A single turn carries every row of the set below to another of its rows. Some are shown first; where does it send the rows asked next?
lep: [-30  13 -22 -19 -25 -31 -20 -16  20 -33  11 -15  -2  21   5   8  -3]
pom: [-17  -9  -7  -1 -17 -22 -21   7   5 -41   5  12   5  -4  17  23   3]
Lanag: [-34  20 -21 -14 -25  -7   7  35  35   6   4 -28  13  -6  23 -22  40]
zuzov: [-14  12 -21  -8 -23  -6   5  41  50   5  -6 -25   2   4  30 -31  31]
figat: [ -6 -12 -20 -11 -31   9   1   9   0  18  -3   8  32 -12  17   7  14]
Tumer: [-10   2 -26 -31 -37  -4 -14  12   4  -6 -18  -5   7  40   4 -29  -7]
roboz: [  3  27 -19  -3  -6   4 -15  -1  31 -42  30   7   8   5   3  16  -4]
Rir: [-32  13 -24 -19 -38  19 -11   3   8  -4 -11 -22  17  37  12 -31  -2]
vis: [ -9   2 -34 -30 -32  17 -10   0   6  -8 -12 -11  10  33   1 -38  13]
bir: [ 17  29 -22  -1 -20   5  16  38  28 -11 -11  16  12  18   7 -32  -6]
larin: [-24   2 -13  -7   1 -11 -27  27  13 -27  32 -18 -11  14  25  16  12]
fula: [-17   3  -8  -5  -9  -1 -35  21  12 -33  31 -30  -9  12  28   5  14]
seru: [-35   5 -19 -16 -32 -21 -14 -15  26 -43  23 -17  -1  24   5   0   5]
Mepo: [-18   0 -10 -11  -2  -4 -24  20  17 -34  27 -21  -7  11  31  23  14]
Sumel: [ 16  32 -21   2 -13   8   4  38  27 -11  -4  18  -4  10  -1 -33  -1]
bop: [-12  -7  -7  21 -21 -20 -15  10   3 -38  10  12  10  -5  10  18   2]
ket: [-20  -1  -8  14 -19 -20 -11   4  13 -39  19  18  10 -11   5  18  12]
Loket: [-24 -10 -13   4 -14 -28 -18   6  10 -30  10  14   9  -6  12  24   0]
Raz: [-14   5 -20 -23 -31  11  10  16   4  -6 -14 -12  17  37   3 -44   7]
Dagag: [-23   6 -20   2 -23  -7   8  39  43   8   3 -21 -10   3  22 -26  38]
gazu: [-25   5  -9  -7  -6  -7 -33  23  20 -41  31 -19 -14  14  20   1  23]
mepa: [ -3   4 -18 -11 -34   9   6  11  15  12  -7   5  32 -29  22 -16  24]
Nusiz: [-23  15 -15 -14 -28 -33 -14 -13  19 -42   5 -12  -8  22   9  11   1]
lat: [  3  42 -22   0 -12  -5   5  46  38 -13 -12  14  14  -1   2 -26   6]
tudi: [-19  14 -14 -13 -25  -9  -2  38  37  22  13 -29  -6  -4  31 -10  28]
rata: [-12  -7 -23 -12 -37  12  10   3  19  12   2  11  28 -26  13 -12  15]
Rerar: [  0  37 -20  -8  -1  -7 -15   1  22 -30  31  -3   0   8   6  23  -8]
basa: [-35  17 -11   6 -22   0 -14  40  39   7  -7 -29  -5   6  28 -26  23]
Bila: [-18  11 -33 -31 -24   8 -10  25  10 -20 -18 -10  21  38   3 -39   8]
losi: [-30   7 -17  -7 -37 -30 -14 -11  28 -39  14 -23  -4  23   9  -2  -4]
nameb: [-16  12 -13 -13 -18  -1  -1  32  45  11  -7 -28   5  -6  22 -35  35]
Mave: [ -1  34 -13 -11 -10  -9  -6   0  29 -36  29  -6  -3   6  15  25  -6]
lirez: [ 18  40 -23   3 -14 -10   1  34  40   0 -12   8  -1  15   1 -12  -4]
delo: [  7  30 -19   2 -12   1 -13  -6  33 -33  29  -7   9   0   9  20 -10]
Papu: [-23  12 -13  10 -36  13   4   6  14  14  -8   8  33 -24  16  -4   7]
sivim: [-10   6 -26 -28 -38  10   1   9  -5  -5 -14 -14  18  29  11 -40  17]
zokef: [ 11  24 -18  -1 -11   5  14  37  44  -7 -15   9  14  11   2 -32  -3]
vavel: [-15   5 -26 -20 -29  16  11  14   4   2   0  11  47 -16  11  -9  13]
koro: [ -6   6 -11 -10 -29  14  11   9   3  13  -8   4  34 -21  11 -21  23]
Sisa: [  5  37 -18  12 -12  20  -5  33  31  -8 -13  14  14  13   5 -19 -16]

basa goes to Sisa
mepa goes to zuzov
bop goes to fula
Now find these:
Mepo goes to Mave
roboz goes to seru
Dagag goes to Sumel
koro goes to nameb
lirez goes to Tumer
lep goes to Loket
Bila goes to vavel

